One vector is turned by the same rotation once a step. Each row is the vector after some number of steps, and that number follows the row.
The counts run from 0 to 142.
[128 158 113 100 110 126 133  85 184 151 132 122 112 102  84 109 150 117
 132 176 128  74 114 126 143 144 141 112 117 156 153 139 100  89 164 138
 123 103  78 115 105 135 151 105 103 106 167 135 135  88 149  92  50 130
 151 136 170 141  96 115 158 135 124 145 143 117 143  62 103 139  90 101
 129 119 111 109 132 141 101 122 164 147 181 117 154  96 136]
115
[142 119  88 131  79 132 151 145  71  94 134 104 137 105  93 109 113 153
  98 109 198 152  95  88 141 154 152 137 155 135 106 120 116 136 158 106
 147 124 165 143 186 145 164 157 111 127  94 181 100 164 112 101 120 140
  95 134 133  99 120 115 111 171 148 178 100  95  97 131 136 112 101 119
 132 101 127 140 133 130 133 130 153 145 147 125 141 143 132]
71
[152 196  99 108 113 127 147 135 151 106 134 157 177 126 143  72 122 136
 130 133 145 127 108 102 115 100 126 149 164 132 132 140  93 118 164 140
 108 140 105 110  97  98 165 144  91  97 106 138 150 141 107 107  98 144
 112 163 162 148  97 121 122 151 173 159 121 102 107  97 118  55  94 119
 168 107  74 143 119 112 128 119 158 105 208  86 103 126 143]
37
[160 163 184 145 176 145 126 124 134 138 107 178 144 130 136 130 185 130
 123  98 129  99  91 141  90 137 161 150 106 141 123 136 150 121 146 127
  76 105  85  79  98 106 127  82  95 119 156 128 127  69 114 109 103 145
 136 147 180 129 103 103 177 175 123  86 102 126 105  85 113 152 129 122
 153 147 134 166 120  92 139 140 128 127 156 142  92 113 117]
26
[152 149 100 132 154 168  74 128 144 146 149 119 138 130 114  94 135 146
 173 137  94  77 142 134 157 117 112  94 108 112 120 104  83 141 153 156
 132 103  99 106  72 122 123 101 128  92 131 128 190  79 172  93  65 123
 150 141 162 138  85 149 119 121 163 105 156 152 172  57 107 121 130 122
 118 163 126 151 169 136 102 138 143 129 137 127 122  93 158]
123
[179 218 105 128 150 149 112 137 115 155 119 131 169 106 128  82 104 135
 167 120 137 119 151 135 139 126 105 120 138 140 120 139  88 132 146 122
 171 133 143 125 100  97 128 124 116 105  86 109 195 142 125  95 102 165
 119 144 175 109  79 128 132 139 136 121 131 109 126 121 136  61 124 139
 127 146 114 161 150 151 118 153 157 113 161 118  97  99 197]
130
[130  82  83 132  83 129 103 155  77  94 157  93 115 123  85 109 118 153
 104 112 178 141  68 123 155 146 130 108 153 123 112 109 122 143 168 145
 149 127 144 175 196 155 151 161 128 143 109 184 111 137 151  84 110 122
 130 152 122 116 126 131  86 161 141 162 120 126 158 103 128 133  89 107
 126 106 143 147 145 131 139 119 151 152 138 152 185 121 134]
73
[172 153 164 131 161 158 130 122 141 124 100 177 154 129 121 128 180 150
 120  88 127 105  90 128 102 127 162 155 111 145 118 117 130 118 141 114
  72 100  98  71  88 102 126  78 106 104 135 128 113  83 106 118 102 140
 127 150 177 137 130 117 163 169 143  94  98 122  88 106 102 138 130 126
 170 145 106 161 112  91 121 139 129 112 145 107  93 105 105]
27
[170 163 106 123 122 131 137 102 162 144 136 133  98 106 101 132 176 145
 127 119 113 104 100 135 142 160 132 129 127 167 108 140 115 120 147  85
 127  91 106  92  94 107 137  85  84 128 146 131 123 108 124  92  70 151
 161 114 199 109 132 118 205 146  74  94 109 107 106 128  92 146 118 141
 139 141 117 133 156 143 126 156 154 134 139 116  94  65 182]
22
[141 188 128 128 124 119 136 147 148 106  90 118 158 154 119 110 157 159
 114 117 126 127 102 121 134 120 111 156  90 128 115  97  98 102 157 155
  97 111 121 144 109 135 130 110 123 115  73 107 167 121 109 147  87 120
 125 126 117  95 140 144  68 144 195 172 127 154 122  65 138  92 104 140
 158 121  72 149 113  88 111 132 117  96 179  93 142 149 115]
44
[131 122  89 141 147 132 128 140 138 118 143 164 148  86 125 129 110  72
 164 110 146 133 150 189  98 151 131 117 141 120 140  85 118 139 117 123
 153 155 183 114 135 101 185 160 126 103  89 156  74 104 157  97 100 132
 112 132 137 129 128 113 111 118 155 170  90  67 151 130 107  87 145 133
 125 125 114 119  98  86 112 104 168 142 159 135 102 160 115]
3
[113 139  95 145 124 134 127 142 159 122 167 123 104 104  89 111 165  98
 131  84 134  95 112 197 123 170  89  96 143 114 102  53  77 123  89 110
 129 132 159 133  90 120 158  99 130 147  77 143 116  94 133  95  90 134
 172  87 147  91 140 141 149 117 109 120 133 102 134 112 111 122 133 149
 138 135  94 159 155 107 133 141 152 109 136 124 123  98 165]
13
[140  93  79 130  82 131 126 142  63  81 147  92 127 109  80 108 109 165
  99 114 201 145  61  94 156 151 144 119 156 125 105 114 119 150 167 124
 159 123 161 149 192 161 162 164 123 139  99 175 105 150 130  92 112 134
 118 143 130 105 138 124 104 159 143 164 114 124 118 116 133 132 100 109
 137 105 136 143 141 136 139 125 160 148 130 135 170 132 138]
72
[136 131 122 141 179 103 161  96 109 133 129 133 101  85 105 140 152  87
 121 102 168 147  88 184 105 153 159 102 131 128 131 157 144 123 140  88
 152 122 158  94 150 101 151 119 102 119 146 113 108  91 147 108 121 169
 167 154 176 154 133 135 174 132 126 126 114 129 153 121  92 126 147 132
 146 144 114 133 108 153 131 131 165 182 118 144 154  47 169]
99
[121  89 118 183 131 115 112 107 150 131 132 103  86 121  96 174 136  98
 112 157 122 139  87 166 156 175 133 125  88 142 124 118 146 110 145 140
 158 112 166 153 189 141 146 159 139 124 151 136 111  79 153 131  63 132
 150 123 117 128 135 113 117 150 116 195 113 145 164  93 106 161 136 127
  98 135 152  91 119 116  93 107 138 173 129 158 154 135 118]
83
[178 128 129 135  89 161 111 149  39 103 107 134 160 121 157 104 110 173
 145 103 139 137 125  81 136 113 139 130 145 106 105 137 118 169 154 111
 169 122 199 124 133 148 119 119 114 121 104 216 139 185 127  80 131 146
 111 148 160  99 106 111 109 135 148 140 121 129 127 141 134 125 134 155
 108 148 134 142 154 128 150 126 105 147 128 145 120 110 183]
63
[124 101  85 173 124 127 109 104 155 130 123  97  80 106  77 163  97  93
 129 167 127 136  98 141 160 179 130 115  87 147 123 125 133 109 148 132
 146 111 183 165 177 142 163 159 129 114 152 150 107 101 165 112  77 144
 135 113 120 115 122 107 126 144 113 194 118 140 156  95 119 159 116 130
  77 126 153  89 132 132 112  91 135 175 146 163 158 135 133]
82
[164 211 152 130 151 128 132 176  79 126  72 143 155 133 144 107 166 155
 129  86 154 115 109 134  98 140 118 151 116 146 125 128 123 117 147 114
 118 151 128 140 114 118 124 105 106 129  49 110 156 146  99 115 145 157
 108 129 138  78  96 113  98 149 135 107 121  99  91 107 160  81 130 152
 133 118  84 193 116 101 127 164 111 106 158 129 121 135 131]
136
[107 132  90 143 170 106 123 111 128 116 193 102 100 110  89 136 141  79
 131 120 149 129  96 215 121 155 112  86 141 116 126 106 127 116 140 120
 167 138 138 137 160 104 170 168 147 126  97 109 122  83 164 102  97 131
 166 121 142 128 126 129 146 113 114 137 106 112 190  74  98 108 137 108
 134 129 125 133 127 110 114 132 179 169 141 141 145  97 146]
7
[173 201 136 131 170 117 108 156  84 134 101 108 129 153 124 133 158 151
 130  97 143 128  99 157 130 117 125 133 120 132 117 168 143 109 172 124
 152 131 118 144 144 108 101 127 125 113  82  75 203 115 140 124 129 148
 150 171 162 110 109 127  98 138 132  92 133 165 155  75 130 105 124 125
 144 127 100 175 128 138 111 170 144 144 134 122 138  86 157]
133
[183 195 169 157 110 119 122 124 123 128  96 116 162 133 152 115 135 149
 116 150 106 120 150 118 131 138  89 171  99 152 119 151  99 130 140 132
 155 110 167 141 126 135  98  93 130 131  96 147 171 142 104 119  79 136
  98 123 141  84  89  89 113 161 123 180 115 140  98 127 155 111 146 178
 101 138 120 135 158 115 121 120  95 114 169 133  82 164 165]
53
[185 201 122 126 148 135 110 148 132 149  99 148 169 132 139  99 148 154
 175 119 101 145 158 146 119 110 117 149 136 140 117 108 105 120 133 137
 175 144 139  93 101  91 110 119 121  77  84  87 191 101 137 137  80 134
 133 162 149 120 127 123  97 119 161 149 124 115 129 123 110  74 134 152
 147 151  95 155 130 118 111 151 140 115 154 100  73 120 163]
128
[148 193 124 158 135 125 113 115 155 136  72  96 142 148 116 148 133 137
 130 153  93 119  95 117 176 141 112 120  75 143 119 173 119  87 170 131
 120 101 137 179 109 158 107 122 127 111 115 122 213 140 148 135  94 151
 141 134 122  96 106 129  99 138 134 161 165 173 161  59 147 124 114 150
  96 124 113 140 136 133 106 127  92 148 155 134 152 108 170]
49
[142 138 165 149 147 120 126 109 171 144 103 161  94 134 128 162 222 104
 154  91  83 133 110 208  89 163 128 148 112 156 118 102 141 106 112 137
 143 136 138 108  99 103 121  90 110 129 112 119 133  72 137 125  82 133
 174 114 142 109 163 125 144 126  93 137 117 116 128 103  95 142 129 165
 140 146 117 142 112  83 129 149 123 131 149 131 109 101 148]
18
[162 163 125 112 115 124  94 152  87 112 102 122 127 160 135 133 150 151
 149 103 125  99  76 112 131 123 113  99 142 141 123 165 111 129 181 110
 136 132 126 174 111 143 121 116 113 146  87 161 172 157 149  76 122 146
 145 125 145  78 112 122  83 119  94  99 155 123 178  94 138 131  98 137
 120 123 107 180 137 113 135 150  92 142 159 156 163  90 163]
140
[176 186 117 149 113 128 128 121 101 109 127  93 130 132 120 120 119 188
 111 140 120 109 117  80 192 146  98 139  99 142 102 154 104 128 161  97
 160  88 164 139 139 152 111  90 132 125  99 140 185 156 114 112  66 152
 121 122 162  72 103  97 127 158 132 139 117 160  96 125 149 136 149 150
 109 147 116 134 174 149 101 145 115 118 124 126 113 128 189]
55
[169 144 126 129 126 129 115 114 148 142 152 132  95 126 114 130 173 144
 118 119 107  95  79 151 138 153 122 114 125 157 113 153 120 119 165 100
 131  94 105  93 102 114 115  88 105 130 156 123 145  88 142  93  70 150
 176 139 194 123 120 114 193 154  70  73 120 129 129 110  95 157 109 124
 147 147 129 146 158 148 128 155 140 149 145 122 103  74 167]
23
[160 177 113 133 120 139 151  95 171 148 112 146 117  90 120 124 179 117
 134 119 111 103 126 137 124 165 130 128 123 179 107 116 106 109 131  91
 122 111 132  87  86 103 147  86  93 130 138 142 116 110 112  87  76 151
 148 103 178 111 129 101 202 145  87 125  98  93  82 138 103 132 123 164
 125 141 113 135 150 137 136 149 142 111 163 116  81  90 169]
21
[124 136  72 127 151 144 134 127 147 119 149 147 132  80 101 122  97  61
 155 123 151 134 138 162 111 167 135 106 143 116 140  97 103 120 131 106
 145 152 172 116 132 101 192 156 129  93  87 148  77 122 145  97  96 145
 121 122 141 121 116 110 139 104 152 172  85  57 143 125 113  81 141 130
 116 134 106 112 119 110 126 112 180 140 158 131 122 139 132]
4
[149 116 127 157 178 140 152 137 122 130 110 162 129  97 121 156 151 123
 144  90 120 161 130 190 109 148 147 132 101 106 115  90 138 132  96  96
 148 122 209  56 128  94 135 109 125 112 116 128  79  84 127 136  96 148
 147 129 157 123 172 128 138 120 159 154  90 126 106 148  97 131 177 165
 127 168 119 118 115 108 122 126 143 158 102 142 104 109 134]
94
[147 192 138 142 191 168  94 119 145 163  94 149 157 125 128 132 132 109
 177 146 106 106 155 163 135 121 155 121  90 119 136 137 121 110 150 150
 113 120 120 122  91 109 115 117 122  83 121 103 195  71 154 123  96 147
 126 142 152 133  77 140 123 137 173 126 151 140 158  48 119 113 134 130
 116 153 125 157 127 126 105 131 127 141 152 127 123  99 150]
125
[139 150 163 139 119 130 126 123 174 151 122 171 117 112 134 131 214  95
 154  96  91 126 129 193  76 155 115 145 125 159 123  94 114 121 100 123
 137 139 143  91  82  98 130  86 104 139 123 129 114  80 126 101  79 128
 153 115 162 106 138 123 163 135  83 140 120 104 116 126 102 129 128 174
 117 143 111 140 127  80 139 132 116 116 170 125  85 111 157]
19
[118 130  55 124 159 126 123  99 142 122 182 107  98  96  97 140 113  85
 132 123 159 115 104 187 138 162 119  71 142 119 121 111 106 117 140  98
 157 134 144 126 151 113 189 164 137 115 104 124 107 106 163 107  77 139
 153 121 146 126 133 125 154 101 134 146  95  97 180  93  93  90 135 109
 137 116 106 114 127 141 112 147 191 165 135 129 136 101 158]
6
[122 132 175 129 156 114 178 127 105 138 136 164 134 102 136 115 187  91
 125  79 177 129 100 201  49 143 135 131 145 136 146 112 130 136 116 119
 144 151 141  86 144 101 148 102 113 151 127 122  77  78 126  95 139 147
 134 159 179 134 129 126 144 163 127 133 109  95  97 114 123 117 148 145
 160 121 100 154  99 109 150 131 164 136 157 141 122 102 111]
102
[134  92 105 186 156 152 107 133 118 128 163 114 113 107 100 143 111 130
 134 129 132 102 106 197 156 173 103  79  91  85 110  93 116 150 111 125
 155 105 184 104 151 124 142 113 149 142 139 149 111  78 168  98 107 156
 147 133 149 127 127 123 154 133 120 130 130 158 160 106 118 158 170 147
 100 171 158 124 159 137 116 114 142 155  82 174 111  96 137]
90
[140 110  84 184 143 142 136 120 142 107 152 116 110  88  81 129 105 138
 107 138 135 110 114 157 166 189 114 105  89 110 106  75  97 126 115  99
 141  91 196  89 164 122 150 108 143 127 113 142  82 100 125 120  66 158
 129 112 149 100 132 103 159 143 131 165  89 134  93 139 121 145 157 146
 113 156 142 109 148 137 110 122 161 133  95 139  98 138 136]
88
[156 184 174 162 123 106  93 129 136 129 106 120 141 185 169 142 169 153
 131 145  81 148 115 146 131 119  95 156  80 151 112 148 121 115 155 153
 158 108 159 152 146 141  83 114 141 118 103 117 201 105 130 140  80 127
 135 146 119  92 120 112  77 137 136 168 141 177 139  91 131 135 133 161
 106 134 111 125 128  94  95 133  79 138 159 132 114 136 163]
51
[163 135 114 134 128 164 107 115  41 114  87 132 144 115 140 134 102 147
 141 111 153 157  97  80 153 128 183 117 131 126 115 185 143 147 179 105
 152 119 192 149 154 156 130 158 105 117 128 188 145 156 144  86 128 157
 111 151 144 107  94 115 114 155 145 145 121 125 146 110 127 125 123 122
 105 136 155 128 126 152 147 120 116 178 133 154 160  86 186]
65
[143 130 128  86  74 119 139 123 179 140 131 159 126 114 116 101 186 128
 153 130 114  96 123 136  83 136 117 135 151 157 143  85  81 108 129 140
 150 124 102  86  78 122 146  93  79 117 134 151 100 104 135  90  53 103
 152 128 160 131 143 124 124 110 126 162 134  82 146 117 102 122 103 136
 153 105  85 110 127  87 116 123 153 118 199 121 127 114 124]
112
[114  83 113 153 110 132 126 161 124  90  93 137 122 123  92 156 149 128
 122 115 141 159  94 125 128 162 166 145 100 132 121  74 140 104 139 150
 127 136 181 153 170 137 173 151 134 120  89 169  82 107 135 141 104 117
 111 128  84 103 156 132  72 157 153 213 113 114 120 105 122 131 118 141
 112 112 132 124 103  84 113 112 128 143 148 147 166 172  91]
77
[100 149 113 151 184 113 120 115 141 125 177 107 116 112  98 140 145  60
 128 101 150 120 111 245  96 157 109 104 133 119 145 108 125 127 119 128
 149 145 132 161 158 109 167 144 148 141 104 104 107  65 155  97 108 132
 146 135 133 135 113 130 143 123 124 142 112 104 184  52 108 107 143 127
 136 116 132 145 124 111 119 128 167 155 156 145 141 117 141]
8
[134 131 100 183 141 136 140 127 153 108 143 126 131  78  91 125 108 106
 118 151 138 115 131 154 153 195 109 126  81 121 116  77  98 132 108 114
 147 109 191  96 165 120 164 115 149 126 124 148  69 104 114 119  73 143
 103 104 145 106 124  92 153 154 127 181  82 120  81 132 128 135 159 163
 100 147 138 113 142 115 107 105 152 114 116 148  85 174 122]
87
